Each path is a new rotation, seen through one point. The rows after it are directions, each followed by how far the rotation turns it, in degrees a step (0 if it stays put).
Each turn is a multiple of 5 degrees from 10 to 175, or 0.
Each row of a path follows its step; steps can be skipped.

step 0: [-0.66 -0.98  3.03  1.30 -1.19 -0.49  0.29 -2.86 -3.11 -1.01 -3.99 -0.23
  0.32 -0.71  0.95 -2.56 -1.57 -1.37 -0.61 -0.96  3.55  0.38 -2.22 -1.86
  1.30 -0.91  2.38  0.34  1.54 -2.65 -1.31  0.38  0.64  1.92 -0.45 -0.03
  1.61  0.35  0.95 -1.30 -1.00 -0.39 -2.00  0.97 -3.07  1.00 -1.57  2.33
  1.40  1.51 -0.02 -0.56  1.85 -0.69]
step 2: [ 1.45  1.34 -1.35  0.74  0.36  1.36  1.04  0.26  0.54  2.49  1.51  1.98
 -2.25 -0.66  3.16 -1.11  0.53  1.34 -1.70  1.88 -0.07  0.17  1.35  0.89
  1.43 -1.66 -2.74 -0.50 -1.81 -0.57  1.73  0.58 -0.79  0.87 -2.23  0.64
 -3.94 -0.24 -1.73  0.15  0.04  1.23  4.12 -1.42 -0.83  0.80 -1.98 -1.57
 -2.53 -0.28  1.84  0.45 -2.29 -2.44]
step 3: [-0.98 -0.32  0.11  0.32 -1.33 -1.01 -0.76  0.79 -1.28  2.80  0.56  0.38
  3.83  1.64  3.01 -1.75 -0.08 -0.48 -3.10 -2.77  1.08  0.77  0.47 -1.04
  1.88 -2.93  1.40  1.83 -0.64 -0.82  1.16  0.22 -0.62  0.89  2.77  0.69
  0.98  3.71  0.33 -0.89  1.96  0.63  0.32  1.83  0.04  1.49  0.28  1.01
  1.38 -2.32 -0.93  0.47  3.33  1.82]
step 4: [ 1.16  1.28  0.10 -0.13 -1.75  0.97 -0.32  0.40 -3.36  0.10  0.58 -1.07
  0.95 -2.57 -3.07  2.56 -0.63 -1.68  1.95 -0.14  0.62 -1.40 -0.06  3.44
 -2.21  0.53 -0.36  1.90  1.29  0.77 -1.83 -0.30  0.64  1.79  2.94  2.55
 -1.38  0.91  0.67  2.78 -0.37  1.02 -3.48  0.92  0.53 -0.02  0.32 -0.05
  0.63  1.55 -2.94 -1.71 -1.92  1.76]
step 7: [ 1.87  2.41  0.35 -2.73  0.35  1.23  0.97 -1.12  0.67 -0.12  3.35 -0.61
  1.06 -2.18 -1.68  1.99  0.42 -3.85  0.46  1.39  1.56 -0.53  0.48  0.83
  0.69 -1.52 -0.63 -2.18 -2.37  0.98 -0.26  0.36 -0.14  1.67  1.67 -0.30
  0.75  0.52  2.52  1.25  0.73  2.67 -1.90  0.89  0.13  0.16  1.30  1.59
 -2.88 -1.52  3.37  2.14 -0.99  2.39]
step 8: [ 1.28 -1.43 -2.30  0.02 -0.77 -1.07 -0.08 -1.03 -0.70  0.32 -0.61  0.50
  1.92  1.46 -0.74 -3.00  0.75  2.06 -0.25  1.27  1.01  1.60  0.98 -1.18
 -0.94  2.03 -4.16 -3.83 -2.05  0.48 -2.14  1.53  2.18  0.19 -0.19  3.64
  1.40  2.44  0.00 -0.61 -0.49 -0.26  0.85  1.03  2.59  1.41  0.75 -3.34
  0.18 -0.53 -1.37 -1.64 -1.12 -1.20]
step 10: [-0.82 -1.00  1.47 -0.71  0.84  2.78  3.70  2.11 -0.85 -1.96 -1.07  1.23
  0.10 -0.81 -2.03  2.27  1.52 -1.79 -2.85  2.37  0.66 -3.07  0.02 -0.54
  2.37  0.37  2.32  0.87  0.54 -1.70  0.04 -2.50 -0.91 -0.08  0.08  0.03
  2.19 -2.82  3.62  1.26 -0.11 -0.16 -0.47 -1.91 -1.01 -0.43  0.60  0.15
 -1.58 -0.70  0.13 -0.49 -2.34  2.00]
step 14: [ 0.28  1.11 -0.83 -0.14  0.35  0.51  0.58  0.85  1.69  2.30 -0.38  2.84
 -0.61  0.19  1.00 -0.41 -0.14  1.38 -1.26  2.71 -1.40  1.44  1.06  3.28
  1.24 -1.09  1.71  1.47 -1.04  4.19 -1.13 -1.22 -2.32 -1.14 -0.47  1.84
 -0.64  1.56  0.07  0.34  1.38 -2.84  1.06 -0.82  3.57 -0.24  0.59 -1.03
  0.42  2.36 -4.38  0.74 -1.09  1.02]
[-0.69  0.41 -0.87 -0.05 -0.49 -0.33  0.67  0.50 -0.40  0.36 -0.05 -1.17
 -0.55 -0.62 -0.21 -0.38 -0.84 -0.34 -0.07 -0.62 -0.09  0.21  1.05  0.19
  0.35 -0.42  0.25  0.24 -0.46  0.09  0.29  0.30 -0.01  0.04 -0.60  0.27
 -0.27  0.37  0.27  0.47 -0.46  0.02  0.28  0.04 -0.42  0.03  0.27  0.25
  0.19  0.32 -0.18 -0.12  0.26 -0.32] => 25
[-0.81  0.68 -0.08  0.10  0.29  0.05 -0.43 -0.15  0.18  0.03  0.32  0.00
 -0.27 -0.13 -0.47  0.37 -0.23  0.14  0.44 -0.03 -0.18  0.74  0.25  0.61
 -0.12  0.37  0.64  0.62  0.25 -0.18 -1.06  0.52 -0.51  0.34  0.55 -0.13
 -0.75  0.44 -0.45 -0.48  0.24 -0.11 -0.03 -0.85  1.00 -0.47  0.28  0.12
  0.03 -0.37  0.37 -0.36 -0.04  0.12] => 140
[-0.02  0.38 -0.07  0.86 -0.58 -0.68 -0.54 -0.13 -0.23  0.10  0.06  0.00
 -0.03  0.36 -0.20  0.13  0.39 -0.14 -0.03  0.19  0.17  0.15  0.88 -0.56
  0.15  0.04  0.62  0.24  0.95 -0.04 -0.24 -0.60  0.04 -0.36 -0.04 -0.45
  0.27  0.32  0.72  0.44  0.13  0.28 -0.26 -0.31  0.17  0.10 -0.83 -0.82
 -0.20  0.59 -0.98 -0.31 -0.40  0.51] => 70
[-0.51  0.34  0.45  0.08  0.42 -0.15  0.03  1.09  0.54  0.37 -0.86  0.60
  0.11 -0.54  0.36  0.01  0.00 -0.49  0.70 -0.03  0.21  0.10  0.12 -0.24
 -0.70  0.58 -0.03 -0.20  0.62 -0.13  0.05 -0.18  0.88  0.54 -0.49 -0.23
 -0.04 -0.09 -0.48  0.23  0.11 -0.40  0.03 -0.03 -0.25  0.13  0.83 -0.69
  0.25  0.69  0.11 -0.37 -0.19 -0.45] => 90
[ 0.31 -0.19 -0.21  0.00 -0.02 -0.58 -0.08  0.78  0.62 -0.71  0.05 -0.33
 -0.18  0.43 -0.29 -0.39  0.72 -0.32 -0.34 -0.10 -0.15 -0.03 -0.38  0.06
  0.15 -0.76 -0.35  0.14 -0.12 -0.28 -0.35  0.58 -0.24 -0.36 -0.52 -0.29
 -0.96 -0.46 -0.16  0.55  0.77 -0.77 -0.06 -0.07 -0.48 -0.53 -0.40 -0.34
  0.57 -0.27  0.24 -0.76 -0.50  0.18] => 95
[ 0.80  0.30  0.29  0.03  0.56 -0.23 -0.25 -0.47  0.14  0.07 -0.01  0.16
 -0.42  0.16  0.09  0.48  0.03 -0.55  0.46 -0.16 -0.25 -0.33 -0.28  1.01
 -0.29 -0.99 -0.25  0.42 -0.43  0.02  0.22  0.14  0.35 -0.17  0.28 -0.65
 -0.42  0.30  0.27  0.56 -0.60 -0.11 -0.12 -0.18  0.49 -0.42  0.19 -0.06
 -0.23  0.68 -0.88  0.55 -0.08 -1.02] => 145
[-0.03  0.73  0.19 -0.22 -0.13  0.23  0.16 -0.16  0.32  0.28  0.17  0.37
  0.51  0.11 -0.92 -0.26  0.71 -0.38  0.35 -0.83 -0.49  0.37  0.32 -0.88
 -0.19 -0.70  0.59 -0.28 -0.29  0.74  0.66 -0.19 -0.19 -0.74  0.31 -0.61
  0.06 -0.03 -0.25 -0.27  0.53 -0.23  0.06  0.57  0.23 -0.13  0.36  0.28
 -0.39  0.26  0.41 -0.17  0.71 -0.01] => 170
[-0.47  0.89 -0.46 -0.38 -0.48 -0.12 -0.40 -0.40 -0.75  0.32 -0.12  0.74
  0.19 -0.02  0.85 -0.74 -0.05  0.44  0.27  0.19  0.15 -0.41 -0.32  0.28
 -0.32 -0.89  0.00  0.15  0.72 -0.42  0.25 -0.08 -0.73 -0.07 -0.03  0.18
 -0.47 -0.23 -1.00  0.05 -0.12  0.10 -0.51 -0.01 -0.67 -0.17 -0.35  0.31
  0.06  0.60  0.13  0.12  0.12  0.18] => 20
